(in the rows, 128 means zero)
Named turns come first, each shown by rows before and after it. Which turns, in which order, take the first row of each pair that follows to the second? Write the first one first, as in the answered first pair.
turn fisu:
[102 119  87 115 124  88  90 143 106 130 117 151] => [136  72 133 119 124 149 113 158 107 149 136 158]
[131 139 127 157 132 137 136 140 127 111 111 116] => [136 138 123 147 137 115 131 152 123 134 123 100]
[137 138 117 122 125  76 103 131 132 144 140 101] => [155 102 152 131 126 173 140 134 131 113 126 134]
[131 103 141  92 136 145 109 119 128 150 157 136] => [104 130 112  98 133 146 114 101 133  98 121 152]
turn Zusub:
[133 109 142 166 143 113 151 162 119 110 129  96] => [122 123 126 150 140  72 132 154 117 116 131  94]
[106 163  89 129 115 122 122 120 152 102  87 138] => [109 153  99 130 114 144 135 118 151 101  85 144]
[100 112 168  85 151 150  99 105 121 152 129 181] => [115 103 186 113 153 181 119 126 120 149 128 170]
turn Kato:
[123 117 158 103 128 105 110 112 133 175 155 127] => [112 127 144 101 128  94 101 105 133 162 141 128]
[ 85 186  94 137 145  65 128 159 124 115 108  96] => [ 69 160 100 107 139 140 141 119 124  71  80 158]
[115  83 144  66 126 172 117  78 126 111 111 182] => [161  60 189  95 136 159 127 133 119 170 155 134]
turn bura:
[150 134 116 142 144 135 134 112 131 130 108 138] => [149 133 114 138 145 135 131 116 131 132 105 135]
[132 136 133 179 135 140 151 137 109 135 128  83] => [131 102 148 141 131 187 153 115 109 131 131 124]
[104 142 115 104 136 102 114 111 134 136 130 149] => [120 144 121 139 138  87 122 140 134 144 145 109]
Now pairs of rows:
Between the rows of a pair lie 2 to 3 turns.
[167 132 160 190 133 130 152 179 133 145 153  88] => [171 114 168 150 130 122 132 165 132 179 176 102]
bura Kato
[145 114 147 133 143  97 134 159 139 187 160  92] => [ 98 171  93 154 135  88 138 141 146  98  97 104]
bura fisu bura
[119 122 139  97 124 148 133 100 113  98 137 158] => [151 117 169 125 130 134 147 140 113 136 166 117]
Kato Zusub
[202  74 154 185 139 183 157 191 143 134 125 138] => [105 148  45 110 128  73  88 104 148  85  81 177]
Kato Zusub Kato
[175 145 126 183  98 187 170 137 157  19  89 147] => [217  94 180 174 105 205 177 166 153  96 139 133]
fisu fisu
[167 122 148 158 135 135 142 159 121 137 144 100] => [144 103 143  89 131 153 123 111 121 143 137 156]
bura Kato bura
[ 83 173  72 108 130  92 113  86 133  70 102 142] => [151 132 134 122 140  59 107 152 124 183 179  78]
Kato fisu bura
[103 169  79 111 134  31  86 116 129 148 141 105] => [100 174  85 177 126 135 146 125 132  43  80 122]
fisu Zusub fisu
[164 122 141 136 111 165 115 102 128 159 169 144] => [141 178  98 178 108 121 117 114 129 120 141 119]
fisu bura
[138 118 126 106 130  79 105 136 129 182 155 118] => [118 160  95 159 125  83 131 145 134 109 112 103]
fisu Zusub fisu
[125 112 121 103 108 123  94  97 120 140 149 160] => [134 125 116 124 111  89  93 117 121 154 163 128]
bura bura Zusub
[184  94 181 143 110 112 130 162 124 192 181 105] => [126 115 142 149 102 199 161 109 131  58  96 173]
Zusub fisu
[100 146 104  78 141  91  77  77 107 142 122 138] => [110 117 123  60 144 115  84  74 106 164 135 146]
Zusub fisu
[157 123 142 127 129 112 134 171  97 183 152  95] => [103 148  92  79 116  90 104 113  97 141 112 142]
Kato Zusub
[123 143 107 108 118  40  83 150 123 158 151 102] => [123 122 126 150 114 193 151 138 126  53  89 151]
bura fisu
[166 118 128 158 135 143 136 205 150 166 156  85] => [122 145  76  90 131  73  86 148 151 174 154 116]
Zusub Zusub
[149 102 154 130 158 137 113 150 110 168 166 104] => [133 115 146 157 162 190 141 140 113 103 121 124]
fisu Kato
[140 126  93 109 108  87  92 118 151 137 115 137] => [164  91 125 104 109 118 103 128 147 163 138 134]
fisu fisu fisu
[171 100 157 115 135 132 132 150 135 171 161 103] => [119 114 120  81 125 159 123  89 136 102 113 166]
Kato Kato Kato
[192 123 186 194 153 124 174 171 106 142 144  91] => [142 161 131 196 147 143 181 130 111  49  81 125]
fisu Kato
[136 176  92 140 131  74 134 139 122 105 123 114] => [128 131 113  95 126 155 148 101 125  87 114 179]
Zusub Kato
[ 94 160 121  57 119 122 140  69 117  84 132 144] => [ 92 178 115  90 118 129 156  79 120  62 121 129]
bura Kato
[140  85 159 157 127 148 141 145 127 163 171 109] => [ 97 129  98 125 124  71 102 113 129 158 155 118]
Kato Zusub
[142 101 162 122 135 140 128 142 139 203 177  92] => [144 122 159 167 138 154 149 159 143 173 157  69]
Kato fisu Kato
[121  91 146  56 129 149 110  92 124 164 148 176] => [120 117 134 145 128 211 162 118 129  73  95 160]
Kato fisu Zusub
[ 88 140 108  98 130 132 103  69 129 116  98 186] => [ 85 154 100 136 130 139 122  82 129  85  81 173]
bura Kato
[147  88 160  88 125 156 121 124 119 172 162 147] => [116 175  99 173 125 107 141 144 123  88 109  96]
Zusub fisu bura
[122 159  93 121 138  75 104 111 137 113 108 100] => [128 122 115  77 137  94  92  94 133 153 134 129]
Kato fisu Kato
[115 132 130 118 125  94 127 120 127 148 136 130] => [128 131 144 151 127 141 155 137 128 123 120 125]
bura fisu Zusub
[161  81 155 168 122 143 138 146 102  85 115  44] => [127 123 103 141 115  60  99 117 106  83 107  44]
Kato Zusub
[ 97 141 104 122 135  92  69 143 115 147 161 135] => [105 103 131 105 132 173  92 124 112 124 150 176]
Kato Kato
[154 124 110 155 116 143 149 154 124 156 145  75] => [142 109 115 147 111 191 164 135 123 123 121 105]
Zusub fisu
[139 137 143 114 145  81  93 124 132 153 164 129] => [139 155 136 138 144  76 103 134 131 143 154 113]
Kato bura
[158 126 155 175 138 147 146 159 128 135 126  96] => [110 153 111 143 131 146 130 107 131  82  82 139]
fisu Zusub Kato
[117 155 115 161 120  87 144 140 142  97  97 113] => [130 139 128 127 122  59 121 141 143 153 130 105]
Zusub fisu Kato
[111 128 128  84 151 150 121  84 128 124 139 174] => [151 118 164 153 159 182 158 136 127 127 146 136]
Zusub Zusub
[147 125 125 137 137  87 105 159 113 110 118  60] => [166  83 156 108 137 128 105 153 110 141 142  82]
Kato fisu
